In the data rows, zero lies at 4.5, halfway between 4 and 5.
Here is a table of points, one per row:
[7. 6. 6. 6. 5. 7. 7. 5.]
[7. 6. 5. 6. 5. 7. 8. 6.]
[7. 6. 5. 6. 5. 7. 8. 7.]
[7. 6. 5. 6. 5. 7. 8. 6.]
[7. 6. 6. 6. 5. 7. 8. 7.]
[7. 6. 6. 6. 6. 7. 7. 5.]
[7. 6. 5. 6. 5. 6. 9. 8.]
[7. 6. 5. 6. 5. 7. 8. 7.]
[7. 6. 5. 5. 6. 7. 8. 6.]
[7. 6. 5. 6. 5. 7. 9. 7.]
[7. 6. 5. 5. 6. 7. 8. 6.]
[7. 6. 5. 6. 5. 7. 8. 7.]
[7. 6. 7. 6. 5. 7. 6. 5.]
[7. 6. 5. 5. 6. 7. 9. 6.]
[7. 6. 5. 6. 5. 7. 9. 7.]
[7. 6. 5. 6. 5. 7. 8. 8.]
[7. 6. 5. 6. 5. 7. 8. 6.]
[7. 6. 5. 6. 6. 7. 7. 6.]
[7. 5. 5. 5. 6. 7. 8. 6.]
[7. 6. 6. 6. 5. 7. 7. 6.]
[7. 6. 5. 6. 5. 7. 8. 7.]
[7. 6. 5. 6. 6. 7. 8. 5.]
[7. 6. 5. 6. 5. 7. 8. 7.]
[7. 6. 6. 6. 5. 7. 8. 7.]
[7. 5. 5. 5. 6. 8. 7. 5.]
[7. 5. 5. 6. 6. 8. 8. 6.]
[7. 6. 5. 6. 5. 7. 8. 7.]
[7. 6. 6. 6. 5. 7. 8. 7.]
[7. 6. 6. 6. 5. 7. 7. 6.]
[7. 5. 5. 5. 6. 8. 8. 6.]
[7. 6. 5. 5. 6. 7. 8. 6.]
[7. 6. 6. 6. 5. 7. 8. 7.]
[7. 6. 5. 6. 5. 7. 8. 6.]
[7. 6. 6. 6. 5. 7. 7. 6.]
[7. 6. 5. 5. 6. 7. 8. 6.]
[8. 6. 5. 6. 5. 7. 7. 6.]
[7. 6. 6. 6. 5. 7. 8. 7.]
[7. 6. 6. 6. 5. 7. 7. 6.]
[7. 6. 5. 6. 5. 7. 9. 7.]
[7. 6. 5. 5. 6. 7. 8. 6.]
[7. 6. 5. 6. 5. 7. 7. 6.]
[7. 6. 6. 6. 5. 7. 8. 7.]
[7. 6. 5. 6. 5. 7. 8. 7.]
[7. 6. 6. 6. 5. 7. 8. 7.]
[7. 6. 5. 5. 6. 7. 8. 6.]
[7. 6. 5. 6. 5. 7. 8. 6.]
[7. 6. 5. 6. 5. 7. 8. 8.]
[7. 6. 5. 6. 6. 8. 7. 6.]
[7. 6. 5. 5. 6. 7. 8. 6.]
[7. 6. 6. 6. 6. 7. 7. 5.]
[7. 6. 5. 5. 6. 7. 8. 6.]
Along one direction, these points spread out more than along any other. Where along it does each point below lie, from 0 to 99? 50 is the average, and the first point above lies past it.
[7. 6. 5. 6. 5. 7. 8. 6.] 50
[7. 6. 7. 6. 5. 7. 6. 5.] 85
[7. 6. 5. 6. 5. 7. 9. 6.] 41
[7. 6. 5. 6. 5. 7. 8. 6.] 50
[7. 6. 5. 6. 6. 7. 8. 6.] 54
[7. 6. 5. 6. 5. 7. 8. 7.] 36
[7. 6. 5. 5. 5. 7. 8. 7.] 39
[7. 6. 5. 6. 6. 7. 8. 6.] 54
[7. 6. 7. 6. 5. 7. 6. 5.] 85
[7. 6. 5. 6. 5. 7. 8. 6.] 50
[7. 6. 6. 6. 5. 7. 7. 6.] 61
[7. 6. 5. 6. 5. 6. 8. 7.] 34
[7. 6. 5. 5. 6. 7. 8. 6.] 57
[7. 6. 5. 6. 5. 6. 8. 8.] 21
[7. 6. 6. 6. 5. 7. 7. 5.] 74
